Rotation paths and how fast each direction turns (degrees a step):
Each turn is a multiple of 5 degrees from 10 to 175, or 0.
Each row of a path follows its step; steps can be skipped.

step 0: [-47  -6   8  10  -7 -43 -26  18  10 -12   2   0 -15   5  11  12 -13 -33
  13  -3 -31  14 -31   2  31 -16   9 -30  -6   8 -35  -5  14 -26 -19  52]
step 1: [-49  29 -36 -14 -11 -17  13  -2 -15   4  16  28  10  51  -3  -7  -6   0
  21  -4  -4   8 -10 -40  -5  -9 -39 -11 -41  -1  23  19  22 -33  -4  -8]
step 2: [-25 -12 -12  18 -17   4   7  -8 -22  37   7  -1  -1  22 -24  22   9 -31
  22 -57   9 -19  -1   2  38   6 -16 -28  41  -3   1   3  47  11  13   8]
step 3: [-21   5  35 -14 -12   7  -3 -26   1 -33   4  25  60  42  21 -14  11   6
  45  13  11   0   7  31   9 -13 -10 -14  36 -23   5   5  18 -14  19   0]
step 4: [-13  21   9  15   5 -43  -2  39   1  29 -14  36 -12  25 -21 -26  20  11
  24   0  24  -6  -9   2  14   4  47 -18  51   9  -7  24 -21 -21  14  -2]
step 5: [-15  23   0   2 -21 -23  -1  42   1   1   3  31   9 -22  12 -49  41   3
  20  -1 -46   2   3  17 -28 -38 -23 -15   7  -2 -15  -4  37   8  -5  26]
step 6: [-33   6  12  20 -25 -51  -5  13   1   6 -23 -19 -23  46  23 -13 -12  -7
  22 -31 -14   4 -22  -5  25 -18 -10 -11 -20  -3 -21 -34 -15 -28 -21  32]
step 7: [-28   6 -35 -10  19   5  -1  27 -19  16   6   1  46  42 -21   5   9   8
  22 -16 -16 -18 -20 -52 -12 -19 -31 -11 -12 -32  17  12  22 -14 -19  14]
step 8: [ -7   5  21  11  -1   2 -39 -24 -29  42  10  -5   8  31  12  10  40 -23
  19 -27   2  10 -27   1  41  18 -11 -32  26  10   5 -11  43   2  -1  -3]
step 9: [-39  10  20 -12   5  -9  -4  -2  -1 -36  26  39  39  27  18  22   2  12
  47  16  11  14  11  18  -1   3  31 -45  20 -18  -8  27  14 -10 -26  12]
Speeds:
[ -2  -2   0   0 -16   7  15   7  -6   3  10  10  -9  -9  16   4  -3   0
   5  -9   0   6   3  -8  -9   2  -1  -3  -2   9  -6  -1  -3  -9  -6  -1]
80
[ -1  -3   1   4  -7   3  10 -17  -7  -7  -7   9   0  -4 -10  -6   6  10
   9   0   2   1   8   3  -2  15  12  -7   5  -7  -3   1   1   2  12   2]
55
[  9 -13   9  -4   3 -12   2  -6  -6   3   2  -5   0 -13   0   0  10 -14
   0  -2  -1   4   2   5  -7  -1 -18  -8   8   2  -5  -5   8   7   0   3]
125
[ -7   4  -3  -8  -4   2   3  -4   8  -5   1   6  -9   0   1  -1 -15 -15
  -7   1  12   1   6   6   3  -4  -3  -7  12  -1  13  12   7   1   8  -4]
45
[  1  -2  10 -12   4 -10   9   2  -3  -4   2  -1  -6  15 -14   5   0   5
   1   8   9   8   5 -11  -5  -1  -6   3   0   3   0  10 -14  -4  -5   7]
125
[  3  -6  -2  14   1  -4  -4  -7  -5   5  -6   3 -11  -4   0   8   3  -4
   6  -8   4  -4  -5   1  14  -8   6  -2   3  13  11   3 -16   2  -1  11]
170

step 0: [-22   6  -9 -15 -27  12  19  43  22   5  -3   8   8  -2 -11  39  14   3
 -14 -27  -1 -16 -34 -58  -6 -10 -52 -14   5 -17   7 -27 -14   0   3  11]
step 1: [-37  -6 -21 -31 -22 -10   0  -2  16   8 -26 -10 -37  25   7 -16 -46  10
 -29   3 -23 -21  15  17  37   1 -19 -44 -16 -16  -5  -4   7  20 -14 -17]
step 2: [ 27  19 -20  13 -21  15  24 -13   5 -31   4  54 -38  29 -18   6   3  37
  31   6  24  13  17   7   5  -5 -22 -21  -6  24   4  -7  20  23  -3  26]
step 3: [-11   0 -42  -1 -29   9  12  10  14  27   4  10  18  -9  15   3   4  19
   0 -19 -26  11  25 -50  -6  -5 -28  36  36  -6 -34 -30   2  27 -14  18]
step 4: [-30 -24  -6  29  -4  28  29   9   2  -1   3  -3 -30  -3  -3  12 -20  12
 -26  14 -37   3  12  10   3 -17 -52 -27 -35 -41   8 -11 -25  -7   6 -26]
step 5: [ -4   2 -11   6 -27 -22  10  20  23  -2  -9  14  -9  67 -33  21 -33  -1
  44 -10  -2  12 -10   2  36 -30  -1 -16  -5  -1  17 -14   0  25  11  22]
step 6: [-55  10 -36  -1 -28  -6 -20 -16  23 -10  -9  23 -17 -13   7  16  -5  47
 -10 -12  30   6   1 -13  11   5 -23  16  14   3 -24 -35  23 -25 -23  28]
step 7: [ 15 -12 -26  16   7  18  -2 -13   5 -11   4  16 -20 -10   9 -18 -42  22
  -4 -26 -37 -14  21   3 -36 -30 -35 -29   5 -14  -2  -5 -36  25 -31  18]
step 8: [ -4  11   3  12 -17   8  57   5  12  12  -6  26   2  16 -29  48 -22 -38
   0  27 -28   5  33   2  13  -9 -20   1   6  -5  16 -29   9   3   1  40]
step 9: [-39  -5 -47  -6 -51  -5 -18  12  11   5  10   0  -9  -7   7  22 -21  10
  41 -13  14  15  30   3   8  -9   7  10 -45 -39 -18 -15   8 -11  -3 -14]
Speeds:
[  6  -7  -2   5  -4   4   8  -2   9  19   1  -6  -3 -14   2  12  10 -10
   4  -1  -7   6  -8   4  -1  -6   1   6 -10  -9   7  -4   1   8   6  -4]
80
[  0  -5   2  -8   5   7  12  14   0  -2  10 -11  -4  -1  -9  -2  -9 -14
  -4  -3  -9   2  -2   0  -1   8  -5  -8   1  -3 -10  -1  -6 -11   8   9]
95
[  7  10  -4  -2  -5   1  13  -1 -16  -1   0   5  -1 -10  -3   1   4   4
   4   7 -12   3  20   2  -7   3   7   1   8  -8  -6   5   3   5   0   0]
70
[  3  -5  -6 -10   9   5  -3  -6 -12  -1  -5  -8   7   0  -6  13  -6   7
 -13  -2   3   6   2  -2  -7  -3   9   2  -7  14   1  -4   0   5  15  -2]
0
[ 15  -5   8   3   0   5  -5  -2  -1   3   2   0  -4   9 -17   3   5   9
   6   0   1   4  -2  11 -10  -7  -5  -9  -7   3  -9   9 -12   0 -12  -2]
135
[ -2  -1   3   9   2   0  -1  -1 -10   3 -13   0  -4 -13   5  -2 -16  -2
  -3   6 -10  -6 -14  -9  -3  -1  -2 -10   2   3  -6  -2  -6   3  -7 -16]
115
[ -7   6   9   8   6   9  11  -8  -4  -8  -2   9  -5  -6  -8  11  13   3
  -9  11   8  -1  -6  -1   1   5  -8  -2  -3   0   2  -7   5 -13   1   2]
175

step 0: [ -5 -18   0 -30  36  14   8  11  23   6 -11 -33 -12  -6  28  57  15   7
  19   9 -15 -25 -16 -15 -11  27  15  17  -4 -25  12  14  15  42  -7 -16]
step 1: [-23 -26   1   1  29   6  -7 -26   3 -16  21 -23   1  -4   2  39  23  -9
  46   3 -16 -11   9 -61   3  24 -11   6   0  27   4  29  12  -5   2 -21]
step 2: [-14   3 -24 -11   7 -11   5  -6 -35  -8 -13 -49 -18  38  10  29  19 -31
  10   4 -12  -7   4 -20 -36  37  27  -8   2  18   8  13   1 -37 -13 -25]
step 3: [ 11  -5 -36 -15  -1  13 -35 -14 -15 -17  28 -30  -8  -3  27  38 -18 -34
  -6 -29  -1  -8  -9   1  -2  53  -7  15  -9  -2  34   8   2 -34 -10  17]
step 4: [-27  13 -18  -9   6   7 -15 -14 -29 -19  23   9  -8  51  47   4 -31 -14
  -2 -28   0 -19 -36 -40  -6   0   4   7  -8   7  35  -3  14   5 -14  10]
step 5: [  4   6  15 -40  26  17  -6  23   2 -12  14 -25  10  18  36  25 -11 -11
 -17 -11  14 -45 -50 -12  14   4  29  29 -16 -15 -11  -2  22  -5  -1 -20]
step 6: [-39  27 -11 -14  33  21   8  17  16 -14  14 -27 -22  -4  -9  33   6  14
  21 -22  13 -34 -20 -39  26  13 -10  20 -37  18   6  19  13  19  14   2]
step 7: [-17  19  -3 -25  23  38  27  -3  -3   4  12 -41 -15  -5   1   9  14 -27
 -17   5  -2 -11  11 -62 -14   2  18 -25 -25  30   4  12   9  -6  -3 -38]
step 8: [-19   5 -19 -31  -2   0  -2  -4 -24  -9  29 -38 -52 -11  14  38   2 -22
 -20  -8 -16  31   4   2  11  25  -2   0 -38   6 -12  20   7 -32  10 -30]
step 9: [-24   0 -23 -29  13  30  -6  -6 -37   1  -3   6 -39 -11  51  35 -19 -15
  -3 -14 -21   6  -2 -12 -15  10 -13 -24 -29 -12  43   2 -14  12 -13   4]
Speeds:
[ -2  -2   4   4 -12   6  -9  -9  -3   3 -14   6   0   9   6  11  -7  -4
  -3 -12   6   2   7   4  -1  -6  -5  -5  -9  -9   4  -2   1 -18  -4   4]
60
[  7 -10   6  -1  -3  -1 -11  -7   5  -5  19   2   8 -14  -4   3  -1  -4
   0  -3   1   3   1   0  16   4  -7   9   0  -1  -9   3   4 -12   7  -5]
155
[  2  10  -2   6   3   0   8  -2  -7  -3 -12  -8   7  -5 -13   2  11  -6
  -1 -10  -4  -9  16  -4  -1   2  -1   0   2   7  -4   4   9  -7  14   2]
70
[  5 -20   4   6  12  -5  -1  -4  -8  -3  -3  -7  -8   6  -7  10 -11  -7
   2  -1   4   1   6   0  -1  -4   2   8  17   3   3  -5  -8   5   3   4]
35

step 0: [ 13 -44  -2   8  64  -7   0 -18   3   3  40  -1  -5  -8  -2   3   0  15
  32 -10 -17  -3  20   9  -1  -9  -3   1  -5 -20  17 -13  11 -18   1   0]
step 1: [-40  -3  -1   9  14 -11 -12  44  12   6  33 -17  12  29 -21  -2  -6 -12
  -2   9 -16  18  29  -9 -20 -10  10 -23 -13  -2 -14  28  13  -3  18 -27]
step 2: [  4 -22  -9  13  13  22  44  25  -8  30  30  21 -12 -10  -3 -31   3   0
  13 -10  -1  18 -17 -11  -1  26  33 -19   9  -9  22   8  18  -9  -7  -6]
step 3: [-14  -9  28  37  37   5  -9  10  -9   2  18  16  -1   2 -27 -19   5  13
 -13 -17  -9 -31  25  12  -7 -14   3  34  -6 -40   2  10 -11 -21   6 -21]
step 4: [-22  14 -21   6   0 -22  17  11  10   4  19 -23  20  18 -26   2  -9   3
   2   2  20   0  12 -23 -23   9  42   3  11  -3  53  24   9  -7   9 -13]
step 5: [  7   9   8  23   9  17   5 -15 -27  -3  41  51   0   5 -24   6  -9  -7
  -2 -44   9  -6 -17   4  -2  21   2 -24   0   4  12  21  15 -17  13  -9]
step 6: [  6 -13   2  37 -16   4  -6  17  20 -14   4   2  -1   0 -27 -10  -2 -17
 -39  10  -7   4  10  44  -8  -4   5  24  -2 -15  47  16  -9 -22  19  -5]
step 7: [ 10   0 -35 -13   3 -42   2 -40  -1   2  14  33  -7  -3 -13  -8  -7  -6
   5  -6  19  13  15  -7 -11 -12  24   4  34  -3  21  19  14 -19  28 -15]
step 8: [-19  -6 -11   8   1   1 -48  13   3   7  20  38   5 -14  -1  18 -28 -17
 -33  -9 -21 -35  -7  12   3  -5   6 -37  -4   0  21  15   9 -15  10  -3]
step 9: [ -5 -53 -27  35  11 -15  25  -7   9 -20  11   8 -16   3   6  29  11 -15
  -2  21 -14  19   0  15  12   0   5   4  17   3  40 -10   3 -10  19  -8]
Speeds:
[ -1 -13  12   4  -5   8  -5  -5   5   4  -5  13  -6   4   3   4   9 -10
   3  -5   0  -4  -4  -4  -7   5   7  -7 -11  -4   4  -5 -10 -10  -8  13]
120
[ 10   0   3   0  -7   3   9   5   5  10  -9  10  -5  -7   2 -22   6  -5
 -10   3  -1  11   2   6  -2  -2   1   9   7  -4 -11   5  -2  -7   1  -5]
90
[11 14  7 -1 -6  6  0 -9  2 -9 -4 -2  4  5 -8 -2 -6 -3 -4 -8 20 -2 -2  7
 -6  3 -7  6  0  5 12  8  2 -8  1  6]
40
[  8  -3 -10  -2 -10  -2  -8   0   9   9   0  -1   1  18 -18   2   1  -4
   1   1   4  -1   0 -16  -2  -5   3   1   7   1 -10  -4  10   2  -2   0]
120
[ 11  -5  -1  12  -8   2   2  14  -4  -7   2   1 -15  -2  -3   1  -3  -1
   9  -3  13  -4  -3   7  10 -13  -1  -7   4  -8   1  -2  -8  11  -4  -2]
110

step 0: [-37 -16  -8  35 -11   8  -2 -31  12 -18  10 -22 -23  51  12 -22 -18 -19
   2  25   5  35  -4  -2 -19  13 -16  15  15  33   2   1   2 -45 -15  21]
step 1: [ -2 -47  18  15  45   9   8 -24 -11 -30 -14  17   6  26  -7 -41  13  18
   1  16 -19 -10  -1   6  -5  16  17   9  -5 -48  25 -30  23   4  -6  19]
step 2: [ 18   5  18  -2 -42 -10  36 -19   4 -14  31  17 -42   6   0  -9  -3  18
 -21  30 -33  -2 -12  -1  27 -10 -21 -27   6  -7  -7 -27  22 -35  -9  38]
step 3: [ -3 -10   5  13  13  57  -8 -11  -4   1  18  16 -22  32 -15 -29  11 -26
  -8  48   2   3 -18   8  12 -18 -33   8  38  -2  15  29  16  38   6   5]
step 4: [-15 -33  -1   4 -33 -11  14  -8 -19 -27  -3 -15  -8  52 -18  -3  -6 -26
  21  11   3 -25  -9  14   1 -23  45  28  21  -4  -8  -5  36 -35 -10  25]
step 5: [ 13  -2  33  10  18  14  21 -14 -19  -5  21 -11  -2  37  10 -43  18  -7
   4  13 -22 -34 -21  -3 -35  -9 -35 -10   3 -26  10 -19 -34 -30 -29  -2]
step 6: [ -5 -11  24  32 -18  17  16 -20 -40 -37 -15   7 -42  19  22 -26 -12  20
   2  38  -5  28   8  11  13 -15 -19  10 -27  28 -17 -14  24   0   9  -1]
step 7: [-34 -25   8 -15  24  -7  -1 -53   5  -8   3 -15 -24  40 -19  -1  16 -31
 -44   5 -31  20 -27  19   6  -7 -10   3  12 -22  16  -4  18   9  -9  24]
step 8: [ 22   1   1  12  -3   4  34  13   1 -33  36 -10  -3  19  -3 -44  -3 -10
  -5  24  32   5  20  15  19 -23   3   2  18 -36  35 -25  36 -34  -1  22]
step 9: [  8  -6  -3  26  -8  31  10 -19  -6   9  -7   6 -36  46  20 -11 -30  19
 -15  30 -35 -32 -34   4 -14   1  -9 -16  31 -28  -4  31  18 -19   2 -12]
Speeds:
[ -3  -2   4  -6  -3  -8  -5  11  -5   5 -18 -12   4  -7   6   9   0  -5
  -2  10  -8   1  -8   4   2  -1  -8  -7  10  -1   4  -7  -1  -6  -7  12]
140
[ -5   0   4   4  -2  15 -15   4  -1  -3   1 -11   3  -3   5 -10   4  15
  -1  -3  10   0   9  -2  -2   2 -13  -4   9   7  -1   7  12  -4  -3  -2]
130
[ 10 -10  13   8   1   2   0  -2  -4  -9   4   1  -7 -13  18   7   2   6
   4  -3  -8 -10  -5  -4   6   6   2  -4  -5  -6   3   8  -6  -8   5  -2]
95
[ -2  -1   7   4  -1 -12  -1  -8   2  12  -3   2  -1   6  15  -7 -12  -1
   6  10   4   2  -4   2   6   6   1   3   5  15   6  12   1  14   2  -4]
115

step 0: [ -5   6 -10   3 -12  -8  -2 -18 -10  -1  38  23  60  -8 -17   5 -24  -2
  38  21 -22 -17   8  26  31   7 -32 -11  17  58  23 -10  21 -14   2  -8]
step 1: [  7 -42 -25  38 -14  14 -44  20 -12 -19 -34  18  -1   4 -15 -24  18  -8
  20 -31  18  35 -13  26 -11 -10  22  -1 -18   2  12  22 -32  -3  19 -24]
step 2: [-12  21 -18  -7   5  -4 -26   4   1  33  25 -34 -31  -2  -8  25   0  18
 -51  19 -34  11  19  -4  -3 -18  -9  -2   0 -20   8  50  30  -8  24 -39]
step 3: [ 20  12  33   9 -11  14  41  40  34 -13 -10  -1  10  -2  48  15  12  -8
  34  -9 -42  23   7  -4 -32  -3 -13 -26   4 -27 -13   8  -3  -3 -33  20]
step 4: [-20  14 -10  -1 -59 -20   8   4  -7  28  -2  20   9 -17  -5 -11  -3  12
 -22 -16  26 -19  -8 -19  -3 -23  35  30  -8  -4 -18 -37  41  30   4  45]
step 5: [  3  -9   0  13  54 -15  25 -14 -35  -5  12  28  -6  28 -17  19  -7 -40
  -8 -16 -25 -12 -25 -35  31  30   6  26  14   1  26   8 -29  23 -22   8]
step 6: [ 25   0  33  -5  16  -5 -19   9 -12  16  11  15  27 -10   8  -8 -39  28
  10 -20  55  11  -4  17  -9  22 -64  18   7  23   7   2  13 -22  24 -19]
step 7: [ 10 -48 -23   3 -20  17 -12  -8  -3  -7 -11  -7 -10 -15 -15 -40   4 -19
   7   0 -45 -46  25  23  -2 -45 -21 -13  -1  13  12  21 -30  -8  38  10]
step 8: [  7  21 -10  18 -16  23 -37 -27  41   1   8 -21  19  11   8  47  54  21
  14  -1   6  31   6 -33  20  -7  23   6  17 -10   7  28   2   0  29 -15]
step 9: [  4   9 -33  16   2 -41  19  21   4  54 -15   0 -10   7  10   9 -13  -4
   6  21 -35  50  14   7 -37   0  -9 -41  -9  -3  -8 -35   1  23 -18  -3]
Speeds:
[ -7   2 -14  -6   2  -4   1  -1   3  12   1  -5   3   9  -5 -14  -8  -3
 -14   0   0 -10   4   7  -2   1   0 -13   5  -7   9   7   3   7   2  11]
145
[ -8 -10   4   1  -1 -17  11  -6  -2  -2   1  -4   7   1  15  -3   9   2
  -1  -4   0  11  17   7  -1  12  -7   1   3   5   5   1   6  -3  -4  -1]
120
[ -4  -3  -7   0  -9  -2 -14   8   3   9   3   0  -2   8   5   0  19   7
   3   6 -11   1  -7  -1  -7   4   1 -14  -4  -6  -1   1   1 -12   0  -9]
55
[ 10   8  12   0   3  -4   5   2   4   0  11   1  14   6 -13   9   4   0
   4 -11   5   1   4   8   1   4  10 -13 -12  -2   0   7  -6  -6   3   5]
140

step 0: [  8 -11  -1  -1  15  20  14 -19  -3  22   4  -8  20   4 -16  13   1  15
  23 -15 -57  -6  64 -15 -14  -8   1  24 -14 -11   8  45 -31 -14 -39  -2]
step 1: [ 10  -3 -33   2 -36  16   7   2  -5  21 -19  21 -50  23   2  22 -31 -22
 -14   1 -29   8   7  12  -3 -39  -7  -5   0  55 -11 -28 -12  11  20 -27]
step 2: [-19   9  43 -11 -31 -23   9 -23 -24 -18  -8  14  48  33  16  -8   4 -34
  -6  17   7 -46 -29 -17  -1  -6   4   6  41   8   9   0  16  25  -7 -16]
step 3: [-18  24 -27  10  13 -30 -47  -7   0 -12  -7  40   7 -54  -7  26 -14 -18
 -16 -30   0 -23  36  -4   1  26  25   3   5 -20  14  13  17 -13  -2  27]
step 4: [ 28  18  -2   2   5  42  -5  24 -14   1 -20 -10   8 -24  35  17  -1  19
  20   3  31  30   4  -1 -11  28  12 -30  -7  40  23  20 -46  27  22 -12]
step 5: [ 19 -18  28 -62  -1   2  -2 -14  15 -13  27  13  -5   7  31 -13  -1  -4
   8  13  23   6 -16  72  18 -10 -12  13 -14  -7  -5 -12  34  10  21  15]
step 6: [-10   2   9   7   3   1  -7 -24  10 -12  52 -21  15 -33   3  -9  23   0
  -5 -22  11   9  -1 -53  23   1  -5 -23 -14 -11 -56 -27   8  -7 -48  11]
step 7: [ 41 -18 -40   5  -5   8  -3  11   3 -18 -48 -10   5 -10 -15  -6 -28  33
  12 -10  -4  21 -24 -20 -19  -6  -3  45 -38 -14  -2  16 -16 -40 -19 -14]
step 8: [ 10  39 -17  -5   0  -8  77  17  19  20  12 -12   4  28 -10  37   9   3
   6  16 -18  -3 -14  23  -9   7 -14  17   4  -7 -15 -38  -5  10  38 -20]
step 9: [-38 -26  -2  -7  10 -41  17  -8  -6  -9  17 -31   0   1 -21   4  32 -39
 -13  -6  -5   4   9  14 -15 -24  -8  10  36  18  41   7  13   4 -61  -2]
Speeds:
[ -1  -5  -5  -2  -8  11   3   9  -1   2  -7  -4   6  11   0   3   8 -14
  12  -3  14 -12  -1  13   8   1  -8  -1   6  -3  -8  -7   0  -4   5   0]
110
[ -9  -5  -1  -8  -3  -8   2   1 -10   3   3 -11  13   4   8  -4  -2   4
   0   2   7   4   1 -14   4   5 -14  -7   0  11  11   1  -9 -10   1  -5]
155
[  1  -3  -1   5  -6   4 -13   1  -1   3 -14 -12  -4  -6   6   7  10  -1
  -6   2  -1  14  -4  -1  -8  -5  -1 -11   7  -1  -1  -1  13   0  -6 -16]
135
[  1  -4  18   1   1   9   1   5  -6  -3  -5 -10  10   6  -3  -8  -3 -10
  -9   0   8   5   3   4 -12   2  13  14  -2   2   1   5  -7   0 -11   1]
155
[-15   4  -8  11  10 -10   8   5   3  -3  -8   1   8 -12   0   3   2  -4
  -4  -5   7   0 -11   5  -4   2   1  10   8  -2  11   0  -4   8  10  -5]
65
[  1  -6  -4   1   4   5  -3   8   3   6  17   7  -3  -3  13  -6   1  -5
  -6  11   4  -3   1  -1  -8 -19 -13   7   8   3  -2   1  -2   9  -4   1]
90
[-16   5  -4 -12   3   4  -8   4   1   7  -4  -6   4  -9 -13   1  -6   3
   2  -9   0  -4   0  -6  -2  -1  -6  -2   7  -3 -11  13   3   5 -13  11]
110
